In the rows, 128 means zero.
The rows below come in pairs that one turn or mirror swaps. Which row does each named row swap with?
The rows were stretched afterwards, more along some directions than others.
kogul: [144 148 125 107 143 176 126 155 137 129 161 119 131 129 128 120 158 128
 127 142 123]
nobin: [131 129 115 112 148 171 131 113 121 129 155 137 144 156 149 142 146 131
 114 152 105]
tuto: [130 144 104 100 160 198 113 130 120 134 197 145 155 104 134 113 169 119
 105 139 114]
faso: [133 141 115 106 174 203 110 123 114 113 175 130 154 133 140 111 153 142
 132 122 115]
nuvo: [141 152 120 104 149 182 132 157 131 132 169 122 137 126 126 130 163 129
 127 139 117]
povim: [141 141 112 105 173 196 116 118 126 114 192 141 148 104 133 106 169 126
 108 131 107]
ses: [153 145 107  97 169 183 133 132 139 137 178 133 133 139 131 119 161 128
 107 135 127]
litol: [147 138 120 125 171 185 103 143 103  97 170 119 127 120 134 108 168 144
 128 108 111]
fidop: [149 141 107 103 164 173 129 130 132 136 167 127 126 151 132 117 155 134
 110 136 128]
Gog: [138 129 113 113 156 168 121 117 121 120 155 142 133 155 147 139 151 138
 117 143 106]
fen: [137 151 114 133 162 182 108 132 128 119 183 153 152 100 120 122 157 133
 124 117 110]
mika: [131 140 116 109 169 189 115 132 127 133 181 146 146 111 124 109 153 114
 102 137 116]
vuf: [136 138 122 127 150 158 117 108 123 111 148 130 138 139 146 123 142 140
 131 130 107]
sibef: [152 146 111 108 162 165 130 129 134 139 165 128 121 145 127 112 157 136
 109 126 126]
nik: [136 138 119 103 177 198 106 126 112 111 170 129 148 138 134 118 156 140
 128 125 115]
Zazap: [139 172 121  95 160 168 106 139 132 125 175 132 137 132 139 106 178 135
 109 116 139]
bire: [143 170 115 107 162 162 114 131 127 120 166 125 135 131 136 110 168 132
 111 114 129]
sas: [144 153 123 108 145 179 129 154 139 137 167 124 134 125 122 131 159 127
 130 142 122]
besa: [132 140 119  99 176 201 111 125 119 116 175 122 153 139 137 115 156 138
 133 128 117]
Fari: [144 152 124 104 146 178 139 147 145 135 169 131 140 139 126 142 163 126
 130 152 124]
dur: [141 143 120  89 164 189 121 134 131 133 191 140 144 115 135 121 172 110
 108 146 116]
musa: [137 142 123  91 167 203 103 134 134 123 191 125 147 123 136 111 168 124
 119 149 117]
povo: [140 165 121 109 159 158 119 127 126 115 172 124 137 133 135 115 165 134
 125 112 129]
Zedub: [138 150 115 132 158 179 100 138 133 120 176 153 145 105 120 119 158 136
 118 121 117]
kaden: [129 141 119  89 172 197 113 132 120 112 186 137 148 118 137 115 167 121
 111 141 111]
Sako: [133 139 115 101 153 175 126 131 108 134 178 131 146 100 130 124 154 110
 106 135 119]
nifet: [142 134 122 129 161 182  99 137  98  96 173 127 134 113 134 104 165 142
 120 104 114]
Nifa: [132 133 118 118 147 154 107 127  98 114 149 129 136 132 149 120 142 141
 116 123 112]
pak: [128 138 117 118 150 165 112 112 135 127 159 130 139 149 141 131 143 137
 119 144 116]
kas: [147 131 122 133 165 183 106 140  92  98 168 115 134 122 130 118 161 137
 127 108 105]
zib: [133 133 113 117 153 176 120 113 102 128 161 124 151 143 146 129 144 134
 131 134  96]
suz: [132 156 110  98 169 193 119 139 126 137 201 153 150 109 128 120 174 114
 109 136 110]
kub: [141 129 112 114 159 171 130 114 100 126 168 141 150 144 148 128 153 140
 117 138  96]
doz: [139 148 117  86 163 191 125 135 129 128 185 135 147 116 131 132 170 105
 110 149 114]
piro: [136 137 119 123 159 158 112 116 113 114 153 141 134 140 140 126 144 139
 115 125 101]
popuz: [150 139 120 125 164 193 101 142  97  99 175 123 131 113 131 105 164 147
 124 105 112]
vikar: [133 146 118  94 155 176 145 131 126 137 183 133 154 112 132 117 155 107
 116 149 111]
bogez: [136 133 109 114 163 174 128 116 101 131 154 133 135 152 139 134 153 135
 121 131  93]
begu: [138 165 119 102 158 166 113 131 125 117 169 124 138 138 139 115 167 138
 123 113 130]
pez: [139 142 110 101 177 190 127 122  94 123 196 137 155 107 127 121 169 118
 108 128  99]
Punu: [142 146 117 129 155 175  94 141 131 116 169 146 142 103 122 118 157 138
 116 118 118]
rel: [142 155 125 113 138 172 124 150 132 134 158 118 131 130 127 127 157 129
 132 137 124]
birud: [145 154 121 111 142 179 129 154 134 133 166 128 136 124 126 129 156 130
 127 142 122]
zuz: [126 130 112 110 156 184 117 124 102 123 156 126 146 154 152 127 140 137
 119 136  99]
zapa: [140 132 115 124 144 147 117 109 129 115 146 141 129 142 137 117 143 144
 116 138 115]
Ger: [145 135 124  99 162 184 117 127 119 118 175 119 137 105 123 109 159 126
 120 129 105]
Kasa: [136 145 109  91 156 178 109 149 126 127 175 137 144 110 136 111 171 108
  96 144 115]
tar: [150 142 109 103 169 172 135 127 128 135 172 126 126 145 129 119 155 133
 115 129 126]
pido: [141 124 108 128 153 167 132 114 104 134 156 145 132 136 141 115 135 147
 107 127  98]
zadan: [154 148 107 108 164 165 127 134 124 135 163 129 120 146 128 114 156 132
 110 125 129]
riti: [144 152 122 116 144 178 137 147 140 135 162 132 135 134 126 141 154 128
 137 145 123]
Mal: [152 141 107 102 168 176 122 131 130 131 176 124 128 142 133 107 166 134
 107 128 124]
zise: [142 162 124 108 160 168 111 127 115 116 173 126 143 127 137 106 169 136
 119 106 120]
Veza: [124 135 123 110 159 181 119 127 129 129 161 142 151 149 146 120 146 143
 120 143 103]
sig: [151 141 117 127 167 192 102 143  99 100 180 127 133 111 126 112 168 140
 125 105 109]
bogu: [136 148 119 124 161 174 101 138 132 115 174 149 145 107 121 124 159 133
 118 122 117]
ver: [134 142 118 101 177 199 115 122 118 115 177 126 152 139 132 122 161 135
 136 130 118]
nal: [156 140 115 103 161 173 123 139 132 134 165 126 120 140 128 119 157 132
 110 128 132]

sibef swaps with kogul
Fari swaps with nal
Zedub swaps with besa
Zazap swaps with kas
ver swaps with Punu
zadan swaps with nuvo

